In the data rows, the value 128 means zero.
Here is a table of points, one per row:
  144  166   98  114  129  139  166  116  111  116   81  148   55  163  125  161   99  133  121  111   98  123  129   68  153   99    0  119  119  115  110  144   83  155  171  145  110  150  141  135  119  172  127  101  125   76  102   88  128  124  120  152  169  148  150  102  134  116  131  110  174  117  108  120
  133  143  232  127  121  152  119  170  122  149  161  125   89   90  130  124  105  184  117  121  115  131  141  137  162  159  180   94  189  122  154  197   77  112  108  112  141  142   70  114  106  111   81  172  143  190  159   81  171  156  170   94  179  114  112  150  210  185  139  152  147  127  174  153
  119  135  140  124  139   66  169  107  130  142  115   67  147  115  125  119   62  166  188  108   78  136  125  113  110  119   82   83  116  131   68  160  116   54  127  148  104  147  111  141  153  118  113   84  154  103  124  121  126  194  113  146  176  129  118  120  160   96  121  122   38  103   86  102
  178  160   96  154   43   89  156  241  128  132   40  143  125  173  141  180  149  122  141  142  153   78  107  125   84  102  137  137  108  129  107   88  105  137  104  132   95   86  131   62  158  159  146  205  181  167   73  102  210  136   88  140   96   95  154  115  118  120  133  228  110  142  131  138
   84   27  128  170  120   80  117   56  145  108  159  108  158  132  128  123  135   89  168  164  144  148  149  130  150  138  113  100  129  150   97  165   77  150  115  188  127  157  165   96  153  103  138  210  197  136   79   87   73  182   95  180   87  140  128   99  106  106  128  154   97  107  116  119
  115   89  243  145  152  134   92   93  133  129  145  152   96  138  136  155  125  135  113  109  125   78  137  121   36   70   96  127  184  125  103   85  188  137  113  106   97   94  115  138  131  115  142  136  116  179  145  191  106  150  121  115  210  133  129  118  226  125  127  126   96  209  129  107
  171  123  102  122  131  136  141  127  131  122  122  122  169   99   96  151  106  178   74   97  112  137  129  123  157  157  100  165  120  144  140   75   99  198  133   88  236  109   95  145   86  116  139  106   96   78  165   93  122  115  150   94   88  118  166  175  126   96  116  107  202  149  111  254
  155  143   85  108  129  122  153  131  123  167  121  134   77  120  104  168   79   90  100  107   91  123  107  140   51  103  135  169  125  116  125  139  113  128   65  162  145  160  132  155  152  154  109   89  182  184   76  121  118   73   55  152  156  137  164  129  134  101  129  110  141  108   74  124
  175  137   94  128  126  146  143  101  122  154   86  131  168   94   94  118  138  161   84  131  152  141  126  174  145  151  184  184  122  125  150  101  109  197  177   90  186  113  123  122   87  109  133   84   88   85  147  105  127   95  169  108  111  142  175  107  103  141  128  111   74  108  132  201
  128  160  129  134  150  150  100  218  130   97  193  128  141  188  167  112   71  124  109  217   67  162  101  145  144  166  105  174  115  116  165  120  126  148  214  128  132  143  162   72   98  108  218  166  122   96  128  113  180   96  168  109  188  108  131  131  142   93  126  176   99  117   86  126
   84  154   93  113  137  116  141  135  119  113  131  156   63   97  100  157  102   88  148  100   78  150  105  128  182   94  110   97  121  118  110  130  184  133  119  123  116  159  118  138  155  177   82  106  194  163  116  183  128  165   89  135   75  124  150  190   71  165  121  112  115  160  196  135
   92  144  115  107  135  187   97  118  147  175   90  144  177  129  165  101  132  122  142  134  119  105  100   99  132  147  127   97  110  121  166  101  165  136  125  128  132  146  141  129  144  129   80  100  111  158  171  165  137  134  141  119  115  128   73  108  103  128  136  117  135  158  131  118
   88  156  111  107   31  100  137  134  119  110  116   82  135  127  112  138  149  162  174  126  169  136  111  115  139   99  185   76  115  142   68  148  107  122  143  132   50  151  112  147  101  101  153   83  134  105  142  102  132  175  112  124  102  129  122  133  111  120  126  101  166  153  136   25
  163   27  113  170  126  122  130   63  138  112  163  146  100  187  144  140  151  104   92  130  121  118  146   90  146   69   80  163  120  152  133   95   92  125  130   89  105   76  153  110  133   92  143  190   95  140   76  102   81  100   85   79   79  145  126  100  102  119  152  153  149  119  123   84
  123  150  104  139  136  117  106  196  125  121  162  127  142  121  136   53  159  148  128  173  158  127  120  146   75  171  107  143  123  121  158  112  169  130  166  113  125  153  178  128   90  118   59  170   76   77  159  162  161  148  166   90  132  121  111   77  123  129  122  148  107   73  125  127
  155  158  111  122  123  138  141  127  127   21  104  134  110   92   82  153   68  125   87  110   71  124  142  166  116  154  174  143  122  188  170  196  146  116  133  106  131  123   82  149  133  115  131  130  174  106  131  141  131  119  141  126   86  124  166   92  123   97  115  108  160  144   26  134
  101  155  127  116  149  113  170  135  140   92  123  113   86  104  121  130  164  149  190  118  187  112  120  145  169  173  135   68  138  152  168  184  141  138  136  107  147  113  121  136  134  113   93   81  141  145  154  145  129  137  108  110   32  130  109   52   79  131  136  119  148  114  139  153
  107  155  106  113  140   98  148  131  124   35  108  168  185   99   83  121  156  118  149   86  153  117  121  132  178   72  112   93  113  116  108  103  102   30  125  146  149  133  123  145  125  170  195  101  115  144  116  107  136  156   87  131  154  130  147   78  127  136  116   99  133   91  123  157
  154  123  111  123  205  104  202  127  131  155  123   76  159  107   78  158  126  144  104  110  112   99  129  128  123  106  124  158  111  129   63  173  101  139  120  177   74  151   84  129   42  117  119  110  164  150  139  107  115   79  155  156  137  125  185  142  118  117  130  116  163  109  120   66
  144  149  118  108  137  155  174  125  124  105   96  156   75  148  122  141  175  144  104  106  182  141  121   60   54   94  152  121  116  149   99  141  134  133  111  140  129  158  157  134  105  169  115  103  103  141  106  124  128   96  117  128   91  133  149  209  109  124  117  119  149  145  140  130
  206  144  117  119  141  132  119  147  120   92  152  122  181  201  162  181  153  163   79  152  148  119  136  120   89  175  111  161  132  129  156   87   84   59  129  117  129  132  120  147  114  132  217  137  103  116  126  105  143  116  156  114   81  117  137  119  113  122  122  115   85  186  126  131
   84  139  188  115   22  163  101  117  135  117  100  125  186  141  160  137  108   99  133  141  102  134  123  115  121  173  131  102  155  117  149   98  188  134  117   66  130  116  129  140  138  122  145   93  130  114  128  169  122  133  133   71  191  131   92  123  178  113  126  107  124  151  139  136
  137  130  114  120  130  189  136  126  132  203  106  130  144  157  157  142  149  139  113  170  174  119  133   81  137  160  105  114  130  128  160  105  180   61  167  141  140  133  153  138  107   92  135   90  133   88  136  174  129   60  152  143  141  124  103  149  123  128  119  100  177  117  143  141
  136  148  153  128  144   91  158  133  134  159  102  141   76  106   72  156  129   98   96   80  132  144  115   94  130   96  167  144  127  113  117  135  102  143  112  133  120  162  130  146  123  169  131  103  111  139   89   88  140   80   93  143  145  125  164  137  141  105  134  100  140   98  113  118
  153  134  111  104  136  136  109  127  137  121  100  146   93   57  104  138  146  131  114   97  137  139  129  168  171  173  153  135  107  108  179  189   83  138   60  135  146  126   63  138  142  109  148  103  149  158  199   84  125  150  172  129  165  130  130  182  114  107  128  111   80  172  113  132
   89   94  106  131  152  128   81   96  130  127  144  138  110  120  133   92   97   43  149  172   99   56  142  221  165   82  150  165  120  129  107   84   84  127  123   99   90   68  163  157  182  163  129  132  145  161  101   81  111  104   98   91  151  118  132  157  140  103  126  130   91  109   99  101
   67  167  114  105  143  170  103  137  109  204   88  128  162  128  160   94  154  120  157  168  145  146  149  137  140  171  137  111  111  114  148  104  154  136  135  121  119  134  156  147  117  110  145   96  134  107  159  167  108  136  142  114  108  141   83  114  119  145  137  102  107  146  126  131
  133  171  188  120   40   70  158  203  118  143  182  159  106  149  119   88  175  106  133  147  157  146  124  155  198   81  105  177  152  121  103   96  158  133  154  154  193   86  179   90  123  166   79  168   91   80  100  170  173  122  131  223  174  107  133  144  166  119  116  158   99   58  129  138
  111   50  109  165  112  103   78   72  152   95  150   75  128  130  160   79  136   90  155  161  126  127  149  162  157  122  182  155  123  113   77  173  187  134  145  182  129  165  169  120  159  120  164  180  122  112  130  178   89  167  152  183  120  138  114  174  118  163  153  161  168  112  151  123
  118    7  104  184  217  134  115   41  154  147  255   91  134  107  164   72  153  137  167  144  161  255  169  150  123  110  209  120  112  122   92  146  119  128  128  176   99  150  145   86  168  140  123  226   95  103  145  110   71  146  148  169  130  147   83   91  140  116  148  196  158   73  127  105
  110   79  112  151  131  120   70  101  136  121  148  138  125  142  171   98  115   84  129  119  128  118  147  160   71   73   67  135  135  115   98   90  170  139   65   94  112  107  127  112  204  114  127  161   93  169  101  179  100  146  118  103  111  124   97  158   88  161  130  121  104  147  159  103
  100  137  100  115  139  163  104  124  119  208  106  139   95  145  138  115  151  150  162   93  122  116  108   56   85  150  134   73  114  122  167  203  168  143  136  122  152  113   91  130  136  127  148  113  116  109  157  175  138  141  126  120  119  127   83  108  102  126  109  114  116  161  152  150
  156  143  255  119  145  174  115  138  118  127  130  133  180   91  134  129   78  134  108  102   73  122  122  103   80  166  148   97  213  130  167   88  104  136  170  134  124  102  106  139  126  122   86  107  162   75  133  117  139   99  118  129  159  130  105  141  173  255  134  123  144  135  225  130
  137  155  103  130  141  112  104  141   90  134  143  126  174  156  129  127  159  172  125  110  162  122  138  142  174  178  120  152  107  129  168   99  134  125   76  117  136   94  103  137  109  103   59  114   55  198  140  118  127  122  162  134   95  139  133  127  112  117  120  127  155  135  145  139
There is one direction along which these points spread out most. Take the direction at right angles to it along which they spread out most. Go by this last direction. How many in every 100 of the points above lie lower along it than each point below? Round to a whole number. More than half of the points above lie lower than the first one.
  137  155  103  130  141  112  104  141   90  134  143  126  174  156  129  127  159  172  125  110  162  122  138  142  174  178  120  152  107  129  168   99  134  125   76  117  136   94  103  137  109  103   59  114   55  198  140  118  127  122  162  134   95  139  133  127  112  117  120  127  155  135  145  139 35
  100  137  100  115  139  163  104  124  119  208  106  139   95  145  138  115  151  150  162   93  122  116  108   56   85  150  134   73  114  122  167  203  168  143  136  122  152  113   91  130  136  127  148  113  116  109  157  175  138  141  126  120  119  127   83  108  102  126  109  114  116  161  152  150 26
   84  154   93  113  137  116  141  135  119  113  131  156   63   97  100  157  102   88  148  100   78  150  105  128  182   94  110   97  121  118  110  130  184  133  119  123  116  159  118  138  155  177   82  106  194  163  116  183  128  165   89  135   75  124  150  190   71  165  121  112  115  160  196  135 79
   67  167  114  105  143  170  103  137  109  204   88  128  162  128  160   94  154  120  157  168  145  146  149  137  140  171  137  111  111  114  148  104  154  136  135  121  119  134  156  147  117  110  145   96  134  107  159  167  108  136  142  114  108  141   83  114  119  145  137  102  107  146  126  131 6
  128  160  129  134  150  150  100  218  130   97  193  128  141  188  167  112   71  124  109  217   67  162  101  145  144  166  105  174  115  116  165  120  126  148  214  128  132  143  162   72   98  108  218  166  122   96  128  113  180   96  168  109  188  108  131  131  142   93  126  176   99  117   86  126 12
  154  123  111  123  205  104  202  127  131  155  123   76  159  107   78  158  126  144  104  110  112   99  129  128  123  106  124  158  111  129   63  173  101  139  120  177   74  151   84  129   42  117  119  110  164  150  139  107  115   79  155  156  137  125  185  142  118  117  130  116  163  109  120   66 94
   84  139  188  115   22  163  101  117  135  117  100  125  186  141  160  137  108   99  133  141  102  134  123  115  121  173  131  102  155  117  149   98  188  134  117   66  130  116  129  140  138  122  145   93  130  114  128  169  122  133  133   71  191  131   92  123  178  113  126  107  124  151  139  136 3
  137  130  114  120  130  189  136  126  132  203  106  130  144  157  157  142  149  139  113  170  174  119  133   81  137  160  105  114  130  128  160  105  180   61  167  141  140  133  153  138  107   92  135   90  133   88  136  174  129   60  152  143  141  124  103  149  123  128  119  100  177  117  143  141 18
  101  155  127  116  149  113  170  135  140   92  123  113   86  104  121  130  164  149  190  118  187  112  120  145  169  173  135   68  138  152  168  184  141  138  136  107  147  113  121  136  134  113   93   81  141  145  154  145  129  137  108  110   32  130  109   52   79  131  136  119  148  114  139  153 53
  144  149  118  108  137  155  174  125  124  105   96  156   75  148  122  141  175  144  104  106  182  141  121   60   54   94  152  121  116  149   99  141  134  133  111  140  129  158  157  134  105  169  115  103  103  141  106  124  128   96  117  128   91  133  149  209  109  124  117  119  149  145  140  130 74
  119  135  140  124  139   66  169  107  130  142  115   67  147  115  125  119   62  166  188  108   78  136  125  113  110  119   82   83  116  131   68  160  116   54  127  148  104  147  111  141  153  118  113   84  154  103  124  121  126  194  113  146  176  129  118  120  160   96  121  122   38  103   86  102 71
